(in the rows, 128 means zero)
Each named move below is a turn or a mirror, shown by a few rows before and after it. Which moves, in which order, take the first row of each later pair to the second? The first pair is answered.
B:
[227 155 174  87 153  91  70 160 180 106  87 146  62  89 165 129  82 155
 137 140  94 186 120 175] -> [221 154 172  99 163  99  80 160 179 111  78 135  65 102 158 134  85 173
 119 145 100 188 106 201]
[107 100 112 155 124 123 136 118 122 118 139 105 155 149 116 138 139 125
 148 134 140 131 123 122] -> [109 101 113 148 119 118 130 119 124 117 144 111 153 141 121 136 137 114
 160 133 136 129 131 105]
[125  92 118 117 119 118 110 158 126 106 153 136 151 135 132 171 123 111
 136 102 133 128 123 106] -> [117  92 116 131 130 128 121 156 123 109 143 123 155 151 120 175 126 135
 116 107 141 132 105 137]
[117  93 153 139 109 150 145  69 115 151 106 120 126 121 140 100 130 134
 158 121 140  77 167  93] -> [112  92 151 154 120 160 159  68 113 154  97 106 130 138 130 104 135 156
 137 126 147  81 149 125]
F:
[190 153 149  64 125 103  70 141 145 127 121 148  79  97 167 104 102 105
 153 118  95 130 156  92] -> [ 78 108 107 115 111 117 130 126 110 147 166 134 160 136 133 122 162  80
 179 124 121  82 160  41]
[146 119 135 128 119 148 142 117 121 127 121 113 124 136 124 132 129 145
 126 139 110 119 149 133] -> [141 117 135 130 119 149 144 117 120 129 122 112 127 136 123 133 130 144
 126 138 111 116 147 132]
[ 83 117  88 126 157  98 112 173 142 119 127 161 106 125 125 205 108 122
 142 142 142 130  94 177] -> [ 83 115  88 126 157  98 111 173 142 120 127 161 106 125 126 205 109 123
 142 143 141 129  94 177]
[171 138 121  97 122  99  83 147 137 106 103 131  83  99 143 126 107 137
 105 123 130 165 138 128] -> [ 72  98  85 143 109 112 137 133 106 125 144 118 155 133 112 141 159 115
 129 130 151 122 142  81]
C:
[132 138 138 139 124 113 133 105 142 140 147 131 122 144 103 161 129 144
 106 117 160 121 121 156] -> [132 139 137 139 125 112 132 105 141 140 148 131 123 144 104 160 128 144
 105 116 160 122 121 156]
[136 122 127 141 122 115 125 122 151 126 106 105 108 115 118 130 125 113
 125 145 135 115 165 114] -> [140 129 114 136 124 110 115 138 156 119 111 113 110 110 121 143 120 108
 120 143 132 131 152 117]
[131 135 146 131 118 143 123 113 123 151 122 144 111 127 135 110 110 103
 144 100 113  99 133  89] -> [136 145 124 123 121 133 104 143 132 140 128 157 112 118 137 135 100  93
 138  97 105 127 113  98]
G:
[160 114 161 121 132 135 131  96 129 151  89 120  95 115 116  91 114 136
 117 144 109 123 134 155] -> [143 122 101 116 131 114 104 157 142 130 119 147 120 101 116 149 110 107
 113 143  98 168  96 152]
[112 113  99 140 126 128 163 105 116 114 128 126 151 157 134 129 138 128
 126 127 177  90 126 132] -> [107 115  83 136 122 121 153 123 118 109 138 135 157 149 137 143 138 115
 131 127 173 101 121 122]
[160 136  99 121 135  96 156 143 108 156 108 123 166 114 130  76 141  95
 150 125 137 130 136 102] -> [161 140 101 134 152 108 168 140 107 158  91 107 163 132 120  81 140 125
 121 130 145 138 115 145]
Now pairs of rows:
Between the rows of a pair lie two moves.
[126 126 124 136 139 119 150 110  62 118 143 111 167 149 132 130 112 130
 163 145 143  97 138 138] -> [177 147 144 108 142 111 120 118  78 107 126 122 131 127 151 122  86 134
 157 141 129 116 143 153]  B, F
[147 133 113 112 121 109 132 141 107 151 138 136 127 127 139 156 128  82
 160  96 117 122 137 105] -> [166 135 133 105 122 111 130 128 110 152 125 131 110 124 145 141 121  90
 158  95 116 117 145 112]  C, F
[162 146 147 124 146 130 108 135 153 135 123 121  87 122 144 116 106 165
 119 125 116 145 130 154] -> [145 130 163 125 129 132 123 107 141 147 131 120  93 123 147  92 119 148
 148 124 118 110 166 112]  G, C
[ 99  95 131 165 161 146 194 101 131 101 115 102 156 135 134 140 132 166
 129  93 151 149 125  98] -> [115  97 142 141 142 130 174 103 135  95 129 123 145 109 153 127 124 134
 164  86 139 143 156  51]  C, G
[122  89 125 165  85 122 111 132  98  98 175 154 139 121 134 153 159  96
 169  76  95 128 143  63] -> [195 113 185 163 121 146 113  99 108 103 105 120  76 137 135 118 128 179
 108  80 100 140 124 164]  F, G
[126 124 129 128 128 143 127  94  83 135 102  96 140 158  90 114 145 123
  70 153 152 153  89 163] -> [126 122 115  94  94 114  92 116  88 122 143 137 147 116 115 119 141  54
 128 142 131 153 128  76]  C, G
[120 122 138 151 119 131 134 106 119 131 127 134 162 146 130 104 138 106
 130 145 144 106 119 124] -> [162 139 153 132 122 124 108 112 133 122 112 142 132 129 145  98 118 113
 125 142 134 124 120 139]  B, F
[118 128 133 129 120 141 138 106 135 144 125 114 120 128 128 108 129 126
 127 129 137 108 137 124] -> [115 135 105 118 118 125 119 141 142 132 142 131 128 115 131 135 123 105
 130 127 129 132 123 117]  G, B
[155 134  47  89 141  99  93 189 109  97 165 183 129 106 105 166 108 100
 135 135  99 173  86 136] -> [176 113 162 120 151 151 162  62  84 144  98 116  87 152  94  58 122 180
 122 142 130  83 143 169]  G, B
[ 92 117  79 134 107 112 111 168 126 116 140 147 150 125 124 161 148 103
 134 132 133 147 128 102] -> [153 122 167 124 113 133 123  98 124 134  86 118  91 132 138  87 131 152
 125 131 136 111 166 129]  G, F
[112 100 134 140 121 131 146  93 103 137 135 126 151 152 128 107 140 117
 142 152 118  83 159  95] -> [122 122  82 130 138 113 112 162 122 111 143 146 157 140 127 168 123 116
 109 153 105 148 101 138]  B, C
[111 112 156 149 120 121 150 115 129 114 147 118 120  92 104 117 178 133
 128 133 149  80 150 103] -> [143 135 138 141 144 115 124 153 148  98 127 122 102  88 106 147 156 159
  87 136 141 130 103 165]  G, F
[133 104 132 129 125 138 110 152 122 125 159 116 163  92 121 129 117  75
 145 119 134 111 117 131] -> [133 102 147 147 139 157 131 131 116 136 136  94 158 114 109 116 122 113
 121 124 145 103 106 169]  C, G
[155 139 169 124 135 142 138 117 118 144 112 130 123 132 133  96 122 135
 115 141 120 121 152 138] -> [111 135 113 140 139 135 139 158 116 134 137 137 164 139 118 147 135 120
 106 147 122 146 113 142]  F, G
[149 138 129 118 132 122 121 137 139 114 119 125 111 121 126 118 115 132
 121 135 128 143 126 167] -> [ 99 116 115 137 119 125 146 127 123 123 145 122 146 134 115 120 141 113
 145 136 137 115 138 130]  F, G
[115 132  85 147 152 117 134 171 119 115 118  93 144 141 119 162 105 125
 137 127 141 146 124 162] -> [113 119 118 158 151 133 158 129 109 131 104  74 138 154 115 128 116 142
 142 130 151 111 148 159]  G, B
[ 87 132 132 132  95 130 148 137 107 105 164 129 131 129 154 148 166 146
 101 124 141 155  82 180] -> [126 140 169 119  98 134 140 116 114 107 139 124  97 121 164 119 150 163
  98 122 137 151  97 192]  C, F
[110 122 101 140 129 135 124 157 138 119 147 129 147 136 127 156 133 119
 125 131 122 148 116 134] -> [131 128 114 123 123 127 106 158 144 114 146 141 132 119 139 148 122 108
 137 127 115 152 131 118]  G, C
[120 154 117 100 144 123 148 158 145  94 115 136  71 135 150 193  98 152
 139 107 108 169 126 136] -> [ 90 145  99 115 145 127 162 164 139  99 125 132  94 148 138 206 112 151
 137 110 115 167 115 133]  C, G
[116 128 126 139  90 133 144 122 119 112 144 118 141 156 133 135 151 121
 142 116 124 124 125 121] -> [150 145 127 122  96 123 120 140 132 100 133 127 119 141 145 142 130 123
 132 114 114 149 114 137]  C, F
[184 146 149 111 144 135 153 114 137 150 104 117  88 141 128 124 110 146
 103 138  99 134 123 155] -> [112 125  86 123 123 120 158 151 125 145 162 139 150 138 118 170 139  88
 139 138  99 132 120  92]  G, F
[145 133 115 113 121 114 114 134 134 119 143 147 126 123 132 143 119 104
 131 134 119 145 130 101] -> [128 129 108 139 137 131 136 130 127 125 131 126 136 148 115 149 128 134
 102 142 131 147 103 144]  B, F
[ 75  87  82 117 114  98 107 150 129 113 136 150 189 136 128 122 145  92
 161 138 117 148 110  73] -> [104  81 154 119 115 120 134  78 119 136  99 119 154 150 132  53 145 129
 165 138 129  99 154  79]  G, B
[108 145 139 172 181 154 102 112 129 139 158 134 157 123 145  99 137 152
 100  97 115 121 115 127] -> [102 140 134 166 169 148  98 116 128 138 171 143 163 117 150 100 140 132
 117  95 112 117 127 103]  G, C
[129 155 121 126 117 143 150 134 137 119 141 147 112 110 126 167 111 101
 106 137 121 143 117 161] -> [121 143 144 123 101 145 162 102 129 131 148 145 112 109 131 137 120  89
 134 133 124 107 155 121]  G, F
[110 118 128 147 146 118 138 109  99 138 109 104 129 130 110 103 152 118
 121 120 138 116 129 105] -> [120 132  98 134 148 102 110 152 112 121 121 124 130 113 116 136 141 103
 115 118 126 150 107 111]  C, B
[ 84 112 124 116 108 120 143 137 115 134 148 128 150 121 132 124 156  86
 170 118 130  85 154  66] -> [151 145 149 118 156 137 133 144 134 125  83 102  97 136 129 126 122 168
  87 125 133 132  97 195]  F, B
[140 131 105  66 102 139  85 109 132 135 159 124 107  83 140  95  85  81
 179 129 114 120 184  33] -> [130 131  85  67 103 135  80 126 133 130 168 130 118  82 139 115  86  72
 178 130 111 130 172  33]  F, C
[157 172 112 114 132 120 139 144 164 162 152 154  76 111 136 182 122 102
 173 142 111 121 157 114] -> [138 164 126 150 154 148 181 111 149 179 125 115  82 152 112 170 138 155
 137 151 134 104 138 169]  B, C
[104 110  95 152 108 127 116 165 115  98  99 125 173 139 126 167 146 133
 145 132 130 168 140 106] -> [161 118 161 133 108 135 111 119 118 107  63 113 122 131 144 110 127 157
 149 127 127 146 176 112]  G, F
[139 120 125  86 120 169 140 154 110  94  92  91 122 141 104 149 110 142
 139 139 117 126 162 118] -> [140 120 125  83 117 168 140 157 110  94  96  93 123 139 106 148 109 138
 143 138 116 126 167 109]  G, G
[149 178  80 114 155  80  83 185 157  84 116 169 157  99  99 140  97  92
 118 147  79 142 161  96] -> [118 148 142 165 169 133 166  88 124 127  75 105 160 159  68  73 127 161
  99 158 116  65 184 129]  C, B
[138 133 163 130 139 132 138 113 119 131  89 104 108 149 115 108 119 172
  90 128 132 125 119 191] -> [ 77 115 119 153 133 130 157 130 106 132 123 105 158 162  96 141 147 150
 100 133 140 121 105 168]  C, F
[112 130 130 156 143 145 161 112 118 151 113 112 144 147  99 132 138 150
 111 129 142 124 106 152] -> [131 136 121 114 117 114 117 136 132 133 143 154 137 102 127 137 123  89
 159 116 118 134 136  81]  B, C
[ 90  90  78 177 144 171 168 127 115 148 159 118  98 138  88 169 160 157
 103 110 141 129  98 106] -> [ 96  85  94 158 120 160 157 114 113 149 176 135  92 115 105 146 158 121
 145 102 133 109 142  44]  C, G
[ 80 109  87 144 134 123 122 140 117 112 179 142 174 133 117 173 158 115
 148 121 161 134 122  82] -> [162 121 187 121 136 137 123  70 121 128 118 119  98 128 138  90 131 160
 145 118 159 102 171 103]  F, C
[116 154 116 159 153 135 116 161 140 119 115 118 138 152 122 171 117 170
  76 129 133 154  54 208] -> [ 95 137 109 122  97 100  92 164 134 115 178 166 160 102 151 159 128  67
 174 113 114 120 131  59]  B, F
[158 149 158  95 139 124 102 123 130 115 113 135 100 111 144 122 106 117
 139 115 120 135 160 112] -> [154 154 144 111 160 132 110 135 131 114  99 123 104 128 131 140 105 147
 104 121 129 153 122 162]  C, G
[117 142 160 169 114 139 147  95 123 123  92 148 137 157  88 127 120 126
 143 136 142 108 125 105] -> [154 156 175 149 114 131 126 101 135 118  80 157 111 139 101 118 101 127
 140 132 132 124 129 111]  F, B
[130 136 137 150 120 127 129 110 134 141 120 123 153 165 111 105 108 152
 115 117 125 118 126 141] -> [115 128 130 148 108 121 128 113 129 140 137 131 166 159 114 108 115 129
 136 113 122 110 139 110]  G, C
[106 111 129 115 133 122 136 143 114 127 133 128 149 107 129 133 132 111
 126 137 147 111 143 105] -> [101 109 127 120 136 125 142 141 112 129 131 126 152 111 126 136 136 117
 121 139 150 110 137 111]  B, G
[115 133 115 111 120 126 132 151 120 102 142 124 123 115 133 141 143  92
 156 124 112 116 151 110] -> [132 148 114 118 142 136 131 160 128  98 119 111 112 128 126 150 135 128
 118 129 116 138 118 168]  G, C
[171 122 122 123 153 131 117  86 141 144 111 137 122 115 129 104 127 157
 151 106 108 141 135  91] -> [159 119 118 141 163 142 134  82 137 149 102 123 129 131 117 108 133 177
 134 111 117 140 119 116]  G, C
[204 157 143 138 175 156 141  86 123 158 157  75  47 132 152  91 117 185
  93 127 102 123 124 164] -> [206 151 155 120 150 145 131  75 120 160 177  94  46 109 167  72 119 147
 138 119  92 101 166 100]  G, G
[134 139 130 113 143 143 142 117 157 131 125 154 119 126 150 138 124 125
 149 101 114 131 158 141] -> [132 139 132 120 148 151 150 111 155 133 118 145 119 135 143 137 126 139
 138 103 119 131 152 158]  G, C
[122 107 130 122 141 144 146 107 104 130 134 136 113 126 116 121 152 141
 126 119 125 126 124 118] -> [137 119 119 112 145 135 128 130 115 118 133 145 106 116 121 135 141 139
 117 118 117 149 108 132]  G, F
[134 126 120 123 113 115 130 104 129 128 128 128 120 101 129 118 114 129
 155 121 131 135 152 100] -> [127 130 106 141 132 125 142 116 130 128 113 113 127 120 113 137 116 160
 119 128 140 154 115 152]  C, B
[148 150 147 115 112 113 124 105 134 136 133 127  83 117 135  85 122 119
 148 132 119 131 130 131] -> [ 88 136 100 150 120 122 150 124 123 139 153 117 132 143 108 124 150 120
 134 140 135 136  94 145]  G, F
[118 125 146 125 122 142 113  90 115 104 130 146 120 136 126 106 163 121
 177 126 134  96 168  57] -> [151 137 172 131 145 159 119  75 121 107  91 123  91 152 122  92 151 172
 135 130 141 105 146 125]  C, G
[ 87 116  57 167 143 133 143 166 130 100  95 127 139 194 105 170 117 141
  92 140 134 134 102 145] -> [152 136  82 108 118 101  85 181 150  84 104 168  97 139 146 149  83  93
 135 125 103 146 148  86]  F, B
[126 107 202 116 103 175 152  85 125 106 131 138 151 191 101 129 144 125
 207 159 119 125 169  81] -> [132 122 161  95  98 148 110 142 140  83 156 171 156 163 113 173 130  91
 212 157 102 170 147  68]  G, B
[127 107  76 187  88 109 178 133 124 152 141 146 127 140  87 117 164 128
 133 140 163 122 105 112] -> [132 105  86 180  82 109 176 125 124 152 144 149 124 134  92 110 164 119
 145 137 161 114 120  95]  G, B
[ 79 127 110 139 133  84 128 148 132 131 170 153 158 112 121 133 160 112
 125 123 132 103 156 100] -> [139 138 172 118 136  92 121 111 140 136 133 143 105 103 138  85 139 140
 120 119 128  92 184 118]  F, C
[166 162 100 114 124  96  82 181 150 102 144 153 133 131 154 159 104 100
 128 108 105 170 116 115] -> [170 138 182 129 115 129 131  84 128 138 113 114 113 156 151  73 122 133
 148 110 123  89 180  98]  C, F
[111 149 114 183 112 132 149 143 134 139 119 135 151 164  67 107 117 127
  92 126 147 175 119 129] -> [120 146 126 159  87 116 131 139 136 136 136 158 144 136  86  91 115  87
 132 118 135 160 158  70]  C, B
[100 141  71 135 119 148 146 137 110 130 156 139 162 143 103 140  97 137
 103 164 158 139  99 133] -> [137 142 132 126 118 162 154  86 107 144 122 121 126 145 113  84  88 161
 107 162 161 108 134 139]  F, C
[ 71 112 106 166 167 159 113 142 114 132 148 127 147 164  93 152 151 126
 116 131 177 105 133 140] -> [ 77 108 126 168 165 165 122 122 110 139 140 120 142 167  93 133 152 133
 119 132 181  91 145 137]  G, G
[107 115 129 171 154 124 164 151 133 145 149 109 153 162 105 132 147 167
  92 113 137  94 153 136] -> [ 97 113 112 157 138 108 148 168 135 138 174 131 163 141 114 143 146 130
 121 108 128  96 166  92]  G, C
[159 131 149 130 145 135 123 122 143 119 103 128 103 137 123 132 119 155
 114 129 115 140 127 174] -> [147 132 118 116 128 114 100 154 146 109 136 155 120 114 132 156 116 108
 144 123 103 152 132 129]  C, G
[145 149 126 134 120 109  65 200 130  76 143 198 124  91 140 167 108  77
 121 124 148 207  95 122] -> [164 124 237 148 109 147 121  75 104 121  98 149  88 119 141  54 124 121
 141 124 170 108 177 104]  C, F
[143 130 145 105 132 118 122 120 120 133 108 119 121 134 116 111 118 136
 119 138 128 111 135 140] -> [112 124 111 118 132 113 126 144 117 128 126 126 149 138 108 141 129 121
 120 140 131 121 116 136]  F, G
[101 132 176 121 142 204 156  68  86 170 146 133 147 143 116  98 137 132
 175 107 137  66 182 121] -> [146 179 110  98 172 176  91 172 124 124 142 165 134 117 124 186  96 139
 115 107 113 177  89 204]  F, G
[120  55 117 110 141  93 145  78  87 155 136  95 138 114  66 126 160 104
 122  93 167  73 175  84] -> [111  57  86 103 137  80 129 110  94 143 156 112 150 102  68 154 158  81
 126  91 160  92 162  71]  G, G
[ 76  92 126 142 120 120 165 103 112 154 139 117 132 148 109  88 145 121
 141 131 158  76 160 101] -> [157 141 107 102 146  96  96 175 151 119 115 143  85 112 134 131  92 135
  97 126 131 163 104 170]  F, G
[101 115  89 156 123 118 139 129 121 117 171 147 136 121 117 159 136 117
 155 111 126 112 135  96] -> [166 132 149 146 141 134 135  94 131 122 118 125  80 122 125 117 110 169
 125 112 126 113 139 153]  G, F
[104 123  77 127 116 112 114 171 133 117 153 151 165 120 124 165 135  94
 131 126 119 144 105 103] -> [ 85 101 126 157 118 143 164 102 110 147 130 112 165 154 111 113 157 131
 132 132 142  87 133 108]  C, B
[164 157  90  64 150 117  45 178 140  79 114 150  95  99 155 143 116 125
 167 103  81 156 128 136] -> [ 65 100 115 130 140 160 143  88  90 127 123  98 150 161 117  95 182 143
 192 113 121  54 171  97]  G, F
[157 106 145  72  90 119 104 141 128 152 130 138  95 114 147 108 120 127
 165 141  99 147 180  90] -> [ 94  88 121 133 121 152 163 128 107 169 119  93 136 174 102 129 154 183
 115 157 131 139 130 157]  F, B
[100 107 135 153 128 136 162 102 122 145 130 113 132 153 113 112 146 145
 127 136 131 110 137 122] -> [ 98 105 131 143 117 127 156 105 122 142 141 123 137 141 119 112 146 123
 144 133 125 106 150  94]  G, G
[147 119 111  90 112 162  96 139 135 115 113 133 114  75 177 104 163 139
 128 114 149 123 124  64] -> [141 123  89  95 120 159  90 162 140 109 117 137 123  75 174 129 162 138
 116 117 147 144  99  82]  G, G
[128 108  92 156 123 136 141 155 104 132 137 135 144 141 109 137 136 132
 131 120 130 120 124 128] -> [173 124 109 128 123 125 114 162 118 122 126 146 112 118 128 127 113 127
 133 115 117 135 133 128]  B, F
[164 115 122  97  91 130 110 191 130 117 122 141 167  94 143 131 106 105
 154 144 106 148 116 130] -> [161 103 149 100  81 137 125 156 121 129 118 132 162  96 145  98 114 103
 174 143 111 115 148 105]  B, G
[173 159 115  78 140 138  86 156 157 121 121 138  85 109 158 151 101 135
 114  94 132 169  91 175] -> [159 130 177  96 129 163 136  72 132 154 105 104  81 134 152  79 126 153
 139  95 150  91 151 142]  B, C
[105 147 102 113 129 142 114 165  94 128 143 133 142 142 121 113 160 130
 117 131 119 145 123 162] -> [126 147 132  96 115 137 105 144  94 130 141 139 124 127 136  84 154 114
 144 125 113 126 160 127]  F, G
[ 98 123 115 151 134 135 146 119 122 143 117 133 152 148 109 131 149 140
 108 132 142 116 115 132] -> [157 148 130 111 127 116  99 138 144 125 111 157 111 110 136 125 115 124
 116 124 120 144 126 124]  G, F
[ 73  86 137 160 111 112 148  72  96 142 139 104 128 148 154 124 179  93
 155  86 132 101 168 134] -> [ 57  95  92 171 128 110 143 115 102 128 144 107 146 155 142 171 177 103
 122  92 133 142 116 176]  B, G
[145 131 143 130 133 143 138 111 114 125 113 121 133 127 121 121 119 138
 115 126 131 128 130 158] -> [133 133 114 128 132 132 127 140 117 114 129 134 148 121 122 149 119 122
 116 126 125 147 115 151]  G, B
[167 160 161 107 143 135  67 144 124 111 106 129 109 153 132 108  95 129
 137 121 110 146  97 186] -> [ 68 119 125 143 122 141 113 130  94 128 153 124 179 177 107 119 146  91
 175 126 128  99 114 120]  B, F
[155 130 173 114 172 153 146 143 138 139 128 110 138 144 147 136  99 152
  91  84 145 112 106 149] -> [138 131 142 118 170 145 139 170 140 132 146 122 155 139 142 166 102 134
  90  84 142 130  88 142]  G, B
[166 161 136 102 155 132 137 124 151 130 106 130 119 170 149 112 118 157
 117 142 104 146 114 145] -> [154 159 109  92 144 115 119 152 154 117 133 152 134 150 154 134 119 121
 139 139  95 160 117 110]  C, G
[112 120  74 142  74 140 101 150  89 152 135 162 153 124 103 124 145  75
 143 128 107 110 157 112] -> [106 113  85 152  75 150 117 131  82 161 129 150 155 135  97 111 153  87
 141 131 115  92 164 115]  B, G
[181 141 154 136 129 129 162  84 157 136  70  53  71 168 160  89 117 174
  92 128 137 106 156 152] -> [207 165 105  93 116  87  94 163 183 102 105 105  68 118 185 140  89 116
 110 118 105 165 140 118]  C, B
[162 115 134  75 108 129 129 125 134 120  95 156 130  99 121  75 113  91
 131 116 139 120 174  71] -> [149 123 109 111 147 150 152 142 135 119  68 126 142 138  92 111 117 152
  61 129 156 153 103 172]  C, B
[ 72 103  58 138 153 169 136 137 121 105 168 113 132 134  81 172 147 137
 118 122 128 161 102 123] -> [ 74  90  92 125 128 167 139 101 113 117 177 119 124 120  96 130 153 110
 162 115 125 119 160  59]  C, B
[136 137 140 109  93 124 118 102 141 145 155 110 151 123 135 108 156  95
 167 140 126 129 149  92] -> [152 145 143 100  94 120 106 109 147 141 152 115 140 115 140 107 146  95
 165 138 121 140 147  94]  G, B
